Each row is where one point has got to under a steady rotation. How many steps took it there?
The counts run from 0 to 1183.
[ 73 144 169 131 148 169  90 118 126  94 140 126 115 103 131 124  97 143
 158 142 125 173 144  97 172 117 159  96 123 105  93 147] => 740
[134 136 149 157  98 173  97 105 116  96 111 145  96 172  89 148  71 154
 126 131 124 137 131 184 130 159 133 121 123 132 101 159] => 625
[127 106 192 164 132 126  97  99 134  81 126  97 151 121 185 147 126 157
 121 138 143 149 144 139 132 130 136  93 148 108 150 172] => 991
[ 76 124 137 124 148 120  98 124 155 131 119 101 151  80  99 136 152 194
 143 156 149 120 108 151 119  96 117 123  69 108 109 129] => 930
[113 129  98  98 100  80 145 113 150 107 159  75 107 151 153 166 143 113
 152 145 119 152 127 122 158 104 108 153 104 107  84 116] => 486
[137 122 148 123 151 122 156 126 151 198 150 101  93 100 152 115 150 124
 134  90 130 171 178  99  87 106 123 146 108 162 129 109] => 1167
[152 117 146 140  99  96 132 172 126 134  93 164 142 131  74 151 141 185
 124 137 159 112 121 132 110  94 136 134 170 115 164 172] => 678
[165 116  95 129 102 144 145 146 118 163 147 122 115  89 131 134  66  68
 133 130  89 144 162  87 149 102 142 156 128 154 163 118] => 947
[164 105 159 126 121 106 131 120 144 124 148  95 111 111 167 160 202 163
 156 103 143 170 115 110 114 170 126 124 144 165  95  96] => 432
[161  89 133 161 115  98 104 167  99 142 134 147 148 120 113 149  85 126
 125 101 149  86 121 113 143 139 134 159 139 157 163  64] => 342
[119  84 118 171 144 156 163  91 153 162 113 120 152  98 101 166 118 114
 168 140 159 129 114 131  62 134 138 125 115 116 151 175] => 938
[124 125 118 140 119 120 149 155 170 179 141 108 166 141 103 119 140 108
 102 153 128 122 146  87 121  83 101 165  93  83 162 158] => 483
[162 105 121 133 139 140 127 107 144 148 134 107 139 120 136 130 128  81
 130 151 153 124 110 150  89  64  75 171 114 125 171 133] => 697
[159 105 176 189 157 163  92 128 150 136 121 116 161 121 124 139 168 126
 125 117 158 162  78 133 107 119 106 116 131 102 119 147] => 88
[105 135 133 123 144  74 140 108 137 123 120 135  99 131 151 182 144 183
 164 110 197 153 127 137 113 145 146 175 144 115 103 122] => 805
[146  86  89 143 134 197 157 126 151 138 119 116 144 114 166 124 116 127
 111 133 134 100  89 118 109 176 150 188 133 131 133  99] => 909
[ 73 129 139 128 146 142  99 130 147 136 124 135 156  68 111 138 134 160
 128 152 136  94 123 123 175  87 130 153  89  76 139 119] => 240
[127 121  70 135 143 145 134 131 171 149  95  61 130 128 141 179 119 141
 138 125  82 142 103 119  96 147 132 169 109 129 139 117] => 566
[110 114 195 135 117 171 126 130 121 170 161 121 100 108 123  76 117 136
 131 123 146 171 171 102 121  75 138 116 129 130 111 151] => 953
[ 99 100 103 105  85 134 166 147 128 116 150 100 129 169 144  72 109 134
 128 170 157 124 115 120 122  99 141 157 132  88  82 108] => 829
[123 125 121 105 105 146 156 105 121 162 121 126 122 112 140  97 133 195
 110 129 138 132 139 197  80  89 128 131 126  84 112 161] => 1044
[137  94 180 158 123 130 100  93 127 159 142 122  86 122 155 177 153 145
 138 111 159 144 152 159 126 138 111 166 103 139 115 118] => 591
[133 116 169 122 133 106 143 103 134 139 129 153 129 107 133 152 185 168
 125 117 197 129 103 165 123 107 105 172 131  89 105 137] => 804
[222 154 128 114 115 113 177 129 139 148 137 138 131 170 132 141 150 121
  93 100 123 108 136 151 104 150  84 148 148 133 144 131] => 68
[ 95 141 110 130 145 134 149 110 153 113 109  91 119 188 114 199 118 145
 155 132  94 122 125 107 128 189 143 139 128 133 119 118] => 1095
[157 151 137 132 156  99 128 112  99 149 102 130 158 149 112 167 105 149
 141  69 121 103 107 170  98  98 103 119 152 128 153 126] => 442
[110 143 137  75 105 134 147 131 120 122 183 138  94 109 159  94 121 145
 123 127 121 143 169  91 187 129 145 152 127 130  97  87] => 265
[ 71 107 172 112 100  98 136 104 114 100 129 102 114 145 162 165 144 192
 156 158 140 117 153 138 120 141 162 129 142 109 122 127] => 146
[193 136 123 168 168 163 132 151 153 145 122 157 160 105 110 137  88  93
 103 109 119 124 112  88 159 146 137 135 143 141 157 124] => 658
[109 163 146 141 195 114  89 128 153 118 122 125 152  72 144 123 128 160
 144 122 166 166 126 112 148  99 131 121 108 130 152 137] => 81
[186 115  94 139 128 157 140 138 123 142 125 124 130  99 164 138  86 112
 111  77  81 150 124 101 130 150 162 135 164 161 158  99] => 787
[108 145 179 112 141  87  98 140 109 145 140 128 106  92 119 158 162 165
 157 105 152 150 135 127 151  66 108 157 124 147 129 109] => 926
[128  98 182 150 129 210 134  92 133 155 156 107 110 126 139 153 131  91
 146 127 122 138 144 120 106 138 116 140 119 164 111 141] => 378
[132 156 137  88 143 170 143  86 138 163 156 146 151 124  92 111 137 113
 109 118  99  84 143 141 165 130  72 148  70 122 113 107] => 849
[ 54 124  85  94 121 107 163 107 131 120 113 110 140 124 152 144 103 181
 153 137 119 138 139 112 127 122 173 135 140  63 134 147] => 360
[151 109  89 105 122 118 162 113 120 139 125 103 122  98 209 113  94 166
 118  96 109 144 148 151  97 135 165 122 139 131 155 104] => 916
[162 162 120 117 161 115 110 116 150 109 134 117 120  96 156 115  59 105
 131 154 143 161 166 109 128 116 134  92 105 174 178 148] => 1106
[143 109 160 143 124 171  87 133 105 166 113  77 147 126 149 118 131 165
 119  94  90 128 103 174 102 110 106 119 107 126 124  78] => 1036
[124 124 136 136 155 136  86 132 134 100 136 122 124  41 144 153 113 133
 166 117 152 181 104  98 164 140 161 133 135 161 112 106] => 211
